Families of rows that turns and mirrors carry onto each other, the same ones carrying the whole set onto itself: the rest of each named row's family, in list order
4 families of 8 rows
K_223: [ 1.26 -2.77  2.89 -1.35  0.26  3.99 -1.33 -0.84  1.33  0.92  3.21 -1.01
  0.58  1.61 -1.94  0.59 -1.14  0.59 -1.23  0.39 -0.62]
K_221: [ 1.36 -0.51  1.71  1.50 -0.51  3.64 -1.62  0.68 -0.70  0.83  1.67 -1.11
  1.04 -0.47 -0.82 -0.58 -1.08  0.88 -0.07  0.80 -0.93]
K_703: [ 1.31 -0.66  1.62  0.29 -0.03  4.60  0.58 -0.97  0.02  2.83  0.91 -1.29
  0.34 -0.29  0.91 -0.37 -0.98 -0.35  0.28  1.66 -0.04]
K_813: [ 1.46 -1.00  1.13  0.44 -0.40  2.03 -2.40 -0.11 -0.32  1.38  1.54 -1.85
  0.30 -0.68 -0.82  1.71 -0.11  1.85 -1.69 -0.22  2.48]
K_356: [-1.28  0.41  0.44 -0.94  1.06  1.08 -2.64  1.04  1.95  1.16  2.97 -1.54
 -0.64  3.11 -1.09  3.14 -1.54  0.05 -0.01 -1.27  0.72]
K_968: [-0.20  0.92 -0.20 -0.20  0.96  2.47 -0.45  0.10  0.77  3.16  2.10 -1.70
  0.20 -0.70  0.15  0.51 -0.75  1.68 -0.55  2.07  2.13]
K_247: [-0.70 -1.78  2.13 -1.34  0.71  0.08 -1.57  1.27  1.47  0.04  0.17  0.08
 -1.07  2.25 -2.89  2.68 -2.05 -0.64  1.01 -0.51 -1.27]
K_553: [ 1.30  0.38  0.58 -2.70  2.82  1.30 -1.86  0.45  1.04  2.21  0.99 -0.82
 -1.29  2.80 -0.54  2.41 -1.89 -0.11  0.92 -0.69  3.16]
K_304: [-1.86 -1.11 -0.13 -0.12  2.31  0.63 -1.71  0.74  1.55  0.25  0.63  0.21
 -1.27  1.51 -1.12  3.22 -2.76  0.59  0.41 -1.36 -0.94]
K_460: [ 0.10  0.72 -0.20 -2.47  0.57  3.19 -2.21 -0.49  2.15  3.35  1.45 -0.23
  0.65 -0.65 -0.11  1.40 -2.44 -0.79 -0.81  1.84 -0.07]
K_975: [-0.20 -0.77  1.18  0.04  1.83  0.62  0.72  2.30  0.90  1.31 -1.06 -0.20
 -2.89  1.15 -1.20  1.28 -1.86  0.18  1.69  1.43  1.67]
K_266: [ 1.89  0.20  1.18  1.29 -1.07  3.40 -2.01  0.36  1.23  1.71  1.44 -0.76
 -0.33  1.14 -0.52 -0.57  0.14  1.69 -1.43  1.21  0.62]
K_367: [-0.88 -1.30  0.13 -1.76  3.50  0.89 -0.13 -0.05  1.36  2.40  0.94 -0.86
 -1.61  2.10 -1.47  3.08 -2.61  1.10  1.28 -1.40  0.63]
K_19: [ 1.43 -1.12  1.65 -2.62 -0.25  2.32 -3.56 -1.48  0.37  1.84  0.72 -0.44
  1.34  0.04 -0.72  2.62 -0.92 -0.11 -1.65 -0.08  0.06]
K_363: [ 2.40 -1.41  2.24 -2.62  1.58  4.60 -1.69  0.65  1.10  2.22  1.55  0.15
 -0.52  0.84 -1.63 -0.25 -2.44  0.27 -0.45  2.34 -0.10]
K_833: [-0.77 -2.74  2.30  0.80  0.18  0.10  0.77  0.67  1.06 -0.04 -0.65 -0.56
 -1.36  1.51 -1.00  2.66 -0.72 -0.02  0.80 -0.64  1.07]
K_301: [-1.52 -2.00  0.81 -0.01  1.99  0.90 -0.22 -0.15  0.61  1.00 -1.24  0.03
 -1.76  1.32  0.86  4.02 -1.37  0.62  0.09 -0.89  0.24]
K_61: [ 1.14 -2.02  2.16 -0.36  0.71  4.73  0.90  0.27  1.39  2.38  0.78 -0.13
 -0.34 -0.06  0.78 -0.07 -1.32  0.57 -0.67  2.79  1.09]
K_782: [ 2.02 -1.63  2.44 -0.90 -0.29  4.07 -0.96 -1.47 -0.05  2.30  2.35 -1.89
  1.41  0.73 -1.47  0.32 -1.13 -0.05  0.15 -0.45 -0.95]
K_282: [ 0.11 -1.36  0.28 -0.52  2.86  1.31 -0.97  1.69  0.51  2.21 -1.19 -0.22
 -3.05  0.83 -0.57  3.32 -2.74  1.13  0.70 -0.69  1.43]
K_619: [ 0.69 -0.43  0.81 -0.82  1.27  1.56 -1.17  1.79  1.38  2.05 -1.54  0.57
 -0.38  0.71  1.64  3.23 -2.01 -0.15  0.56 -0.12  3.25]
K_853: [-2.19 -0.30  1.21  0.15  0.05  0.88 -1.32  1.63  1.59  1.23  0.30 -0.22
  0.86  1.66  1.47  3.98 -0.72  0.50 -0.05 -0.26  0.55]
K_867: [ 0.37 -2.01  2.57  1.07 -0.18  3.61 -1.07  1.27  0.47  0.09  1.80 -0.26
  0.48  0.26 -0.52  0.07 -0.59  1.83 -1.37  1.96 -0.37]
K_18: [ 0.44  0.02  1.42  0.68  2.01  1.42 -0.45  2.01 -0.11  0.66 -0.53 -0.31
 -2.82  1.39  0.34  2.28 -2.86  0.14  2.75  0.04  0.99]
K_907: [-0.51 -1.21  1.28 -2.30  1.90  1.11  0.68  0.37  2.47  2.37  0.44 -0.59
 -2.33  2.37 -2.12  1.98 -2.64 -1.42  1.86  0.39  0.31]
K_4: [-0.35 -0.59  1.98 -0.48  1.20  1.11 -1.81  1.76  0.73  0.45  0.84 -0.27
 -1.09  2.16 -1.26  3.30 -3.32 -0.09  2.57 -1.32 -1.47]
K_6: [ 2.73 -0.11  1.36 -1.57 -0.57  3.82 -2.44  0.32  2.45  3.19  0.67  0.61
  1.26  0.77 -1.12 -0.07 -1.76  0.63 -0.53  1.01 -0.38]
K_418: [ 1.30  0.17  1.35 -0.55 -0.63  3.97 -0.27 -0.15  2.17  4.22  1.02 -0.67
  0.43  1.15  0.34 -0.05 -0.22  1.26 -0.59  2.06  0.22]
K_66: [ 2.68 -0.97  1.93 -0.86 -0.64  3.07 -1.88 -1.76  1.47  1.61  1.38 -0.27
  1.46  1.81 -0.89 -0.09  0.11  1.07 -1.07 -0.08  0.41]
K_945: [ 2.64 -0.08  1.68 -1.29  0.40  4.68 -2.07  0.53 -0.26  2.95  0.90 -0.78
 -0.06 -0.11 -1.20 -0.32 -2.38 -0.47  0.37  1.48 -1.08]
K_547: [-0.15 -0.54  1.70 -1.37  2.13  1.88  0.50  0.14  1.11  2.39  0.97 -1.29
 -2.34  2.70 -0.19  3.00 -2.97 -0.76  3.02 -0.72  0.13]
K_147: [-0.47 -1.78  2.34  0.77  0.90  0.97  0.51  0.04  0.45  0.13  0.05 -0.58
 -0.77  1.86  0.72  3.43 -1.90 -0.03  2.43 -1.66  0.38]

Same family as K_4: K_221, K_703, K_782, K_18, K_945, K_547, K_147
Same family as K_247: K_223, K_975, K_363, K_833, K_61, K_867, K_907

